(in the rows, 128 means zero)
A single turn carries every row of the set below to another of its rows. Some are shown first; where does it send the rows asked next?
lun: [153 162 114 116 114 131 152 105 120 136 111 156 148  95 160 159 143 153
 111]
magob: [149 129 154 135 107 160 147 105  99 136  75 101 126  91 131 135 142 170
 118]
ris: [173 150 132 111 109 166 131 114 107 146 100 115 111 121 140 130  87 132
 151]
pevep: [192 117 122  98  96 136 146 103 109 149  73 131 109 122 157 102 157 141
 125]
Zasis: [172 135 155  96 117 148 154 135 131 152 120 144 116  86 156 106 147 113
 126]
nedeb: [149 113 161 111  88 126 155 113 136 121 100 109 110 131 162 107 153 147
 131]
gozil: [178 146 144 152  90 117 154 115 109 139  89 137 132  96 160 134 128 150
 114]
gabo: [168  97 119  84  98 157 143  90 103 157  83 136 118 116 159 113 151 128
 120]
pesuk: [140 115 141 130  94 149 148  97 100 152 102 148 146  86 163 150 118 128
 107]
muvu: [168 134 149  95 122 150 160 123 139 148 128 138 123  89 163 115 158 122
 120]
vuz: [172 134 153 100 126 147 161 124 130 146 131 128 122  90 154 104 152 124
 124]
numoz: [179 132 159 106 116 144 160 130 133 148 121 132 116  89 159 103 150 121
 124]
fuza: [154 142 133 131 122 136 155  97  83 136 127 119 151  95 137 125 119 149
 121]
bako: [116 139 145 104 106 103 119 126 119 159  82 128 123 128 159 137 123 162
 133]
Bovon: [132 133 147 113 109 174 132 117  87 147  74 128 126  82 120 139 126 148
 126]
zuso: [156 118 153 115  94 129 145 103  75 135  97  95 136 104 165 121 105 145
 127]
lon: [169 159 134 101  83 111 135 131 111 135  69 142 122 104 181 149 126 149
 126]
Veba: [177 129 102  75 112 144 145  97 115 146  88 142 119 122 157 118 167 144
 124]
deda: [156 162 129 117 107 134 135 129  87 148 100 164 136  87 137 134 109 128
 128]
voniv: [177 115 115  85 117 148 147  91  91 147  98 118 121 121 142  95 150 140
 130]
Sofol: [158 158 111  91 115 171 132 105 130 144 105 134 119 122 155 160 108 137
 141]
Kiga: [156 176 115  81 120 118 139 118  95 123 107 125 139 108 159 140 128 160
 135]
gefed: [137 159 128 103 128 164 139 112 101 134  88 124 132  90 121 146 147 170
 126]
Nuse: [148 119 139 106  86 129 149  94 113 135  89 116 139 105 195 158 133 152
 110]
rofu: [132 138 131  77 109 143 129 114  71 142 105 131 141  95 155 136 100 129
 135]
kedu: [133 132 139  81  92 134 144 123 150 126  97 148 111 126 168 134 161 137
 130]
Bilof: [114 144 141 100 117 103 121 122 113 154  94 119 127 129 151 132 124 167
 136]
tebo: [114 126 152 111 108 106 122 118 109 158  89 112 125 128 155 128 117 161
 133]
ril: [164 124 155  95 117 155 157 125 133 154 124 141 121  85 162 113 149 113
 120]
gedon: [123 130 139  75 120 144 145 113 114 121 129 120 123 125 137 107 143 138
 144]
Mefi: [105 131 144  97 114 112 119 118 109 160  94 122 129 125 153 134 117 157
 134]
budo: [169 130 135 118  88 168 135 105 133 151  83 126 109 121 168 155 101 130
 134]
Tika: [138 134 142 119  99 165 142 108 121 142  65 131 126  89 147 162 153 164
 111]
Tosu: [186 161 124 120 106 150 142 108 137 135  95 111 111 130 159 145 115 155
 141]
gog: [112 128 146 106 108 106 125 114 121 157  89 117 128 129 163 139 128 166
 127]
fosok: [157 163 141 121 105 150 135 131 110 138  60 134 116  90 128 143 145 167
 126]
kib: [148 154 144  83 102 125 136 144 123 124  99 143 104 125 138 104 141 135
 150]
vukaz: [161 129 128 114 113 173 145  85 122 140 114  98 124 126 157 146 106 145
 135]
nub: [125  99 163  92  89 149 140 119 113 136 102 129 111 118 150 107 127 117
 138]
Pezan: [177 128 111  75 108 148 135 112  94 155  81 148 112 116 142 102 144 127
 135]

Tika goes to fosok
lon goes to Kiga
Now these:
voniv goes to gabo
ril goes to numoz
fuza goes to pesuk
Bilof goes to Mefi
vukaz goes to budo
kedu goes to kib

A single turn carries every row of the set below to another of its rows. Some are shown first; where does it send the rows asked next?
G: [141 142 123 167  95 145 160 120  90 158 129 121 147 141 112 104  83 141
  94 127 100 122]
P: [122 181 118 166 113 139 139 124 118 144 114 127 150 137 110 122 100 144
  93 110 119 131]
B: [155 132 132 111 135 113 154 114  84 145 127 101 120 156 141 103 126 133
 147 157 115 129]
U: [134 166 102 140 106 137 125 104  83 145 128 116 143 158 117  99  74  97
 131 118 112 125]
S: [154 118 135 108 147 123 136 113  85 163 131 110 124 149 160 116 124 134
 139 134 123 139]
J: [150 162 150 155 135 127 160 146 121 133 138 127 143 119 137  81  97 122
 148 139 113 142]
K: [129 151 125 164  98 136 174 121 120 160 119 110 150 137 128 116  96 124
  94 132 104 117]
T: [151 184 109 140 110 141 136  96  66 128 126 112 148 166 120 106  89 114
 130 134 115 138]
R: [137 167 107 140  92 136 122 102  77 134 120 121 137 159 118 118  90  98
 146 127 128 144]
Z: [155 127 129 122 122 120 133 119  94 162 126 114 125 165 149 114 136 129
 151 148 133 145]
Y: [102 133 150 126 132 157 145  93  69 139  96 122 122 139 142 130 109 163
 114 131 102 135]
D: [133 152 144 124 159 160 119 108  77 135 100 130 148 131 169 130 101 131
 143 118 120 159]
M: [119 133 149 125 134 130 159 118  99 136 103 119 126 105 141 155 117 152
 111 120 121 140]
V: [128 162 133 177 113 154 143 129 107 149 125 136 146 135 112  97  87 156
  97 118 102 136]
W: [129 157 136 154 129 131 138 142 129 147 135 132 140 122 131  78  81 107
 144 120 111 131]
N: [132 173 145 130 155 153 133 116  79 109  90 131 151 125 148 121  97 134
 155 132 116 154]
Q: [135 155 144 141 134 160 126 118  86 130  91 137 158 131 162 133 104 120
 159 130 130 165]
E: [106 149 139 124 131 145 146  91  96 145 102 104 114 148 148 142 126 152
 101 135 107 141]
H: [128 151 147 157 115 131 143 141 132 143 130 130 129 127 140  88 101 105
 161 138 118 150]
X: [114 117 154 122 136 133 152 116  81 143 111 128 116 120 131 128 117 171
 119 126 112 130]

Z goes to H
G goes to X
M goes to P
Now these:
T goes to B
D goes to U

